In the rows, zero is written as 128.
Where one turn sends some rows of the set: a few examples, then the rows asked:
Q591: 147 133 151 115 100 162 113 124 99 145 136 130 126
Q849: 164 120 124 141 103 182 98 138 90 128 119 150 136
Q978: 124 119 148 138 136 148 108 157 92 134 129 144 117
Q874: 130 94 132 142 95 135 104 137 106 143 123 160 107
Q211: 126 116 148 145 136 160 116 143 104 132 128 140 114
Q935: 138 106 119 122 97 173 101 140 114 115 113 155 127
Q228: 140 90 141 136 107 130 99 133 102 142 122 168 117
Q766: 148 101 137 140 104 157 111 150 109 144 93 136 109
Q455: 142 136 143 111 95 160 113 125 91 137 138 134 129
Q36: 148 122 161 116 122 160 103 150 90 145 137 161 133
Q356: 152 146 138 120 98 157 113 128 102 136 135 141 127
Q238: 142 102 119 117 104 149 121 152 93 128 98 158 142
Q699: 166 119 129 143 108 173 106 144 78 125 115 151 139
Q861: 146 95 128 123 104 153 130 139 88 134 93 148 138
Q538: 127 121 143 148 138 152 109 142 100 142 123 135 117
Q349: 131 94 137 142 105 140 95 136 96 144 123 164 110
Q915: 164 118 121 138 99 167 86 139 81 123 112 147 135
Q344: 138 92 125 121 101 149 133 137 91 131 107 157 141
Q23: 121 128 142 138 136 149 112 148 93 134 124 132 113
Q698: 153 111 128 111 107 160 113 151 75 119 139 139 116
Q672: 155 106 143 132 130 135 116 128 113 140 127 146 124
Q869: 143 99 138 144 103 136 112 139 106 146 128 170 111
Q478: 149 142 142 115 106 156 119 126 94 144 134 139 133
Q131: 143 137 133 116 98 156 120 133 100 133 143 134 122
Q495: 168 118 129 136 104 170 99 140 72 124 123 157 137
Q496: 172 114 127 132 111 164 90 138 79 128 120 146 141
Q761: 129 117 150 143 140 163 117 142 89 132 135 139 118
Q719: 134 95 122 123 100 151 127 148 88 123 101 153 140
Q521: 138 103 119 126 104 143 127 149 96 132 95 151 137
Q739: 139 96 132 141 99 139 109 146 105 139 123 168 104

Q978 moves to -> Q228
Q211 moves to -> Q739
Q719 moves to -> Q495
Now find these:
Q935 moves to -> Q698
Q699 moves to -> Q356
Q761 moves to -> Q869

Where one turn sends some rows of the set: a few examples, then the rows asked:
Q103: 144 128 143 127 116 143 143 108 141 138 125 138 139 120 135 132 119 114 132 117 118 152 140 124 122 108 138 151 147 126 137 134 145 137 134 126
Q603: 130 131 132 145 138 135 110 144 123 137 108 114 139 150 124 147 127 114 141 117 125 121 131 134 130 90 138 137 118 138 120 127 143 143 124 151
Q437: 115 119 129 120 111 131 130 141 126 141 132 120 130 137 137 95 157 125 125 150 126 113 109 128 124 152 111 118 117 125 137 132 129 108 129 130
Q887: 131 132 129 145 140 138 109 145 123 136 106 112 140 147 127 146 128 119 144 120 124 121 128 137 133 90 138 133 118 137 122 129 139 143 125 149
Q303: 130 129 122 126 118 118 129 134 145 140 112 123 105 149 107 150 123 137 138 108 137 118 128 140 133 114 126 114 111 143 116 128 126 127 107 145
Q895: 117 118 132 119 103 147 145 134 115 149 137 125 119 140 128 102 144 122 126 142 130 123 99 125 128 154 119 114 123 124 151 135 129 106 126 132
Q418: 149 128 139 127 117 150 144 108 139 140 122 136 139 120 138 132 119 120 136 123 119 156 131 125 127 108 138 145 148 124 143 137 140 137 134 122
Q375: 107 117 139 118 106 120 132 138 128 140 143 125 128 140 130 99 150 110 116 135 126 109 123 125 115 153 113 129 118 129 129 127 139 106 128 136
Q317: 111 117 134 125 105 124 131 125 130 137 151 123 132 117 128 103 141 97 109 130 117 124 125 129 122 157 124 136 139 123 125 130 150 121 134 128
Q926: 152 128 134 129 122 153 140 111 140 139 116 134 141 118 142 129 124 126 140 131 120 156 126 126 130 107 135 140 145 123 144 139 137 139 135 118
Q480: 131 128 120 127 120 117 126 135 146 138 110 120 107 148 111 147 127 140 141 113 137 116 126 143 134 114 123 113 109 143 115 127 125 129 107 144
Q934: 118 119 128 120 109 142 136 138 121 145 133 120 125 137 134 98 151 127 128 149 128 118 101 127 128 153 115 114 118 124 145 134 127 107 127 129
Q631: 131 128 123 127 117 120 131 133 144 142 113 123 104 150 106 151 122 137 139 108 138 119 125 140 135 115 127 113 112 143 118 129 125 127 107 146
Q493: 131 129 121 127 117 123 131 133 143 141 112 123 103 150 107 149 121 139 140 109 138 121 123 142 135 114 126 111 112 141 120 129 125 127 107 144
Q33: 134 131 127 147 139 143 110 145 121 137 104 112 139 146 129 147 129 123 147 123 126 124 122 136 136 90 139 130 119 135 126 130 137 143 124 147
Q613: 113 119 136 125 102 133 140 121 124 141 151 126 125 119 123 108 134 97 110 126 118 129 118 128 125 157 129 134 143 122 133 133 150 121 133 130
Q47: 132 129 119 127 120 119 126 136 146 139 110 120 108 148 111 146 127 142 141 115 137 118 124 142 136 115 124 110 110 143 116 129 123 127 107 143
Q29: 142 127 141 128 125 127 130 114 151 131 120 132 149 118 143 126 131 116 130 125 116 143 147 125 117 106 130 153 140 128 125 130 145 140 137 123
Q180: 135 132 127 145 138 149 115 143 117 140 104 113 136 148 125 149 125 123 147 122 126 127 119 135 139 90 141 129 121 136 130 132 137 142 124 148
Q941: 152 128 131 129 126 147 134 115 143 135 111 131 147 116 148 124 131 131 141 137 118 151 129 128 131 107 131 139 142 123 140 139 134 140 136 116
Q815: 135 132 130 146 136 151 118 140 115 142 107 115 132 149 122 150 121 119 146 117 127 130 119 134 138 91 143 129 122 136 132 131 138 141 124 150
Q232: 122 119 121 128 113 137 125 129 128 136 136 116 136 112 140 99 152 119 121 151 118 125 105 133 134 156 121 120 135 118 136 136 137 123 135 119
Q13: 142 127 144 126 120 133 136 110 147 136 125 136 144 121 138 129 123 112 130 118 117 147 147 124 117 107 135 154 144 127 129 130 146 137 136 125
Q835: 132 129 119 127 120 123 128 135 145 140 110 120 106 149 110 148 125 142 142 114 137 119 121 143 137 115 125 110 110 141 119 128 123 127 107 143
Q498: 111 117 133 120 110 122 129 140 130 138 137 121 131 138 135 95 156 118 120 145 125 109 117 127 118 153 111 124 115 128 130 128 134 108 129 132
Q324: 122 119 127 126 104 149 141 122 117 144 144 123 124 116 128 105 137 112 119 138 120 135 100 130 136 157 129 121 142 117 146 139 139 121 132 123
Q710: 118 119 132 126 101 144 144 120 118 143 150 126 122 118 124 108 133 103 115 129 119 134 108 128 130 157 130 128 144 120 142 136 145 121 132 128
Q863: 109 118 142 118 98 136 146 131 118 148 147 129 117 143 120 106 139 106 117 128 128 120 114 123 119 154 121 126 125 127 143 130 140 105 126 139
Q609: 130 131 135 145 133 143 118 140 118 141 113 118 133 151 119 152 120 111 141 109 126 127 127 133 132 90 142 136 123 138 127 129 143 141 122 153
Q141: 132 128 119 127 118 124 131 133 143 141 110 122 105 149 109 149 124 141 142 111 137 120 122 142 136 115 126 109 112 141 121 130 124 128 107 143
Q744: 150 128 132 129 129 137 127 116 150 131 111 128 152 115 152 122 136 130 139 139 117 146 134 129 127 107 129 143 139 125 133 135 137 140 137 116
Q261: 106 117 142 118 101 126 140 134 124 144 147 127 122 143 122 102 143 106 115 128 125 114 121 124 113 153 118 129 121 128 134 127 141 105 127 139
Q516: 117 118 124 127 114 125 123 130 132 132 139 115 140 112 141 98 154 113 115 149 117 121 115 133 130 156 119 127 134 122 127 133 141 124 135 121
Q839: 113 118 137 118 99 145 148 131 115 150 143 128 115 142 122 105 138 114 122 132 129 124 105 124 124 154 122 120 126 124 149 133 134 105 126 135
Q200: 113 118 130 126 111 120 125 129 133 132 145 119 137 115 135 99 150 104 111 139 116 118 122 131 124 157 120 134 135 123 123 131 146 123 135 125
Q73: 145 127 135 128 129 130 126 116 152 129 115 130 153 117 149 123 135 123 135 134 116 143 143 128 122 106 128 149 139 127 126 133 141 140 138 119
Q209: 132 131 133 145 134 148 120 138 116 142 111 118 132 150 119 152 118 115 143 112 125 129 122 133 134 91 144 132 124 136 131 130 141 142 124 152
Q214: 124 119 122 126 110 147 134 126 121 140 137 119 129 114 135 101 145 119 122 148 120 132 98 132 138 157 125 119 140 117 143 140 135 122 133 121
Q768: 129 131 135 144 135 138 114 141 120 138 113 116 135 150 122 150 122 111 139 112 124 124 132 135 130 90 141 138 121 137 122 126 144 142 123 152
Q894: 130 128 120 127 119 115 127 134 146 139 112 122 106 150 110 149 124 138 139 111 137 118 128 142 132 114 125 113 110 144 114 127 127 128 108 144

Q73 moves to -> Q103
Q603 moves to -> Q209
Now find these:
Q516 moves to -> Q613
Q261 moves to -> Q895

